A single turn carries every row of the set below to another of its rows. Some are shown first; where does it send the rows asked next?
neso: [  3  -8 -15 -12   8   9  24 -38  33  10  -9  -3  12 -46  33]
Zalud: [  7   3 -28 -12  26 -21  11  -9  10  -3 -20  31  12   2 -10]
mepe: [ -5  12 -17   7  -8   7  19  -6   1  10 -36  43  21 -30  16]
bezu: [-23   0 -15  13   8   1  11  -5   0  23 -21  34  24 -31  -1]
runor: [ -4  13 -22  -1  -2 -28  25 -13   6  -3   7 -12  28 -47  12]
faz: [  2  -5 -18 -35  -3 -35  22   3  17   4 -22 -24  -2 -44  23]
bufe: [-16   2 -34  -7   2 -34  31   4  35  -1   2 -10  13 -12  17]
palu: [ 22 -24  -9  -3  -1 -10  37  -4   1   0 -34  -2 -18 -59 -18]
Gapi: [ -8 -12 -32 -37   2 -13  28 -11  -6  -5 -26  30   4 -10  -2]
sazon: [ -2   4 -32 -30  -1 -34  18  12  18  -2 -10 -22   0 -21  22]
Toz: [ -1 -20 -21 -40 -18   8  21  -5  -3 -12 -39  17  -8 -39   3]
mupa: [  1   0 -29   9  14 -17  12  -3  55   1  -4 -15   4 -13  19]
tibo: [ 12  -2 -11  13  29 -21  -7  -1  26  -6 -35  20  14 -20 -19]
Zepat: [-12 -13 -22  -6  17 -29   6   3  51   1 -30 -20   3 -15  23]
gul: [  0 -32 -27  -4  32   1  38   4  19 -16 -43  12 -10 -27 -17]
Mifo: [  6   6 -13 -13  -3 -22  30 -34  19   8 -11   0  24 -56  23]
fogu: [ -9 -11   8  21   6   4  23  19  18   2 -39  27  19 -24  13]
bim: [  4 -19   0  11  19  -1 -12   8  19  -8 -37  -1   1 -49 -20]
lobez: [ -3 -23 -11  -6   9 -14  27 -11  35   7 -15 -29  -7 -62  22]
rital: [-12 -24   6   1   7  22   8   6  16  29 -11  18   9 -34   0]
sudi: [  4 -13 -28 -25   0 -16  20  12  18   3 -18  11   3 -39 -45]
Leni: [  3 -12 -14  12   9 -18  15 -11  61   2 -27 -18   1 -42  21]
tibi: [-19  -1 -20  17 -10   2  14  -2  43 -20 -18  -7  23 -30  25]
fevug: [ 25 -19 -16 -22  34  10  34   8  23  -3 -29  18  -9 -34 -12]
Vube: [ 26 -26 -10  10  12  -5  17 -19  32  11 -38   4 -18 -45 -24]
fos: [ -3  -8 -21   1 -30 -20  18 -29  -6  19 -36  16   7 -38  -9]
Kizur: [  2   9 -21  18   6  19  -7 -13   4  21 -16  24  11 -34  -2]
gigik: [ 24 -10 -11 -30   8 -10  31  11  28   3 -32  24   5 -45 -27]
fales: [ 17 -12 -20 -18 -11  -5  45  17 -10 -11 -16   6 -15 -36 -13]
fupal: [  2   7 -28 -24 -18 -32  40   2  26  -5 -10  -7   7 -32  28]
par: [  9  -4 -27 -16 -14  -8  42  23  13 -12 -17  24  -1  -5  -9]
Vopu: [-26 -21 -15   3   7  12  20 -20  40  -1 -12  -8  15 -37  30]
bav: [ 14  -9 -47 -10  -3  -5  10   3  19 -12 -22   4 -12 -21 -39]
Soso: [  7 -25 -18  11  20  -3  13 -10  45  13 -24  14  -8 -12 -27]
gefik: [ -2  18 -28  13 -10  -8  11   1  22 -19   3 -13  23 -30  19]
lasu: [  8 -18 -41   1   4  -7  24   0  26 -26 -51  11 -10 -21 -24]
Gobo: [ 17   8 -20  28   5   5  20   6  -4 -11 -29  17   5  -9  17]
voga: [ -1   5 -16  22 -13   9   1 -15   5  12 -43  26  13 -49   2]
gisi: [ -6 -16 -23  -1   5 -11  29  13  39   2 -20  27   4   4 -21]
Gigot: [ 15 -10 -12 -27   9 -22  13  -6  32   8 -30 -26  -9 -49  27]
Lov: [-22  -9 -19  16  -4  11  15  -9 -16  10 -31  17   9 -50   3]
zepef: [ -4  -6 -33  19  -2 -13  22 -15 -28   3 -15   4   1 -18  -3]
Sobo: [ 14  -4 -22 -24  -7 -11  33  -7  21   2  -4 -22  -9 -51  29]
kesap: [  7 -24  -9 -15  -4  20  -1   5   6 -11 -36  -2 -13 -56  -7]
Mifar: [  1 -18 -16 -12  25 -16   5  -5  43  10 -26 -28  -9 -34  24]
maf: [ -2   5 -32 -15   2 -31   9  10  38  -6 -21 -17   3  -7  24]
tude: [ -2   5 -26   5  -1  25  15  -8 -16   7 -20  25   4 -33  16]
Muv: [ 16  -8  -9 -10 -23  16   2 -21  16  31 -20  19  -1 -37  -1]

palu goes to fales
Mifo goes to runor
Now find these:
tude goes to mepe
Sobo goes to fupal
maf goes to Zepat
fevug goes to gigik
Gapi goes to Zalud
Gobo goes to fogu

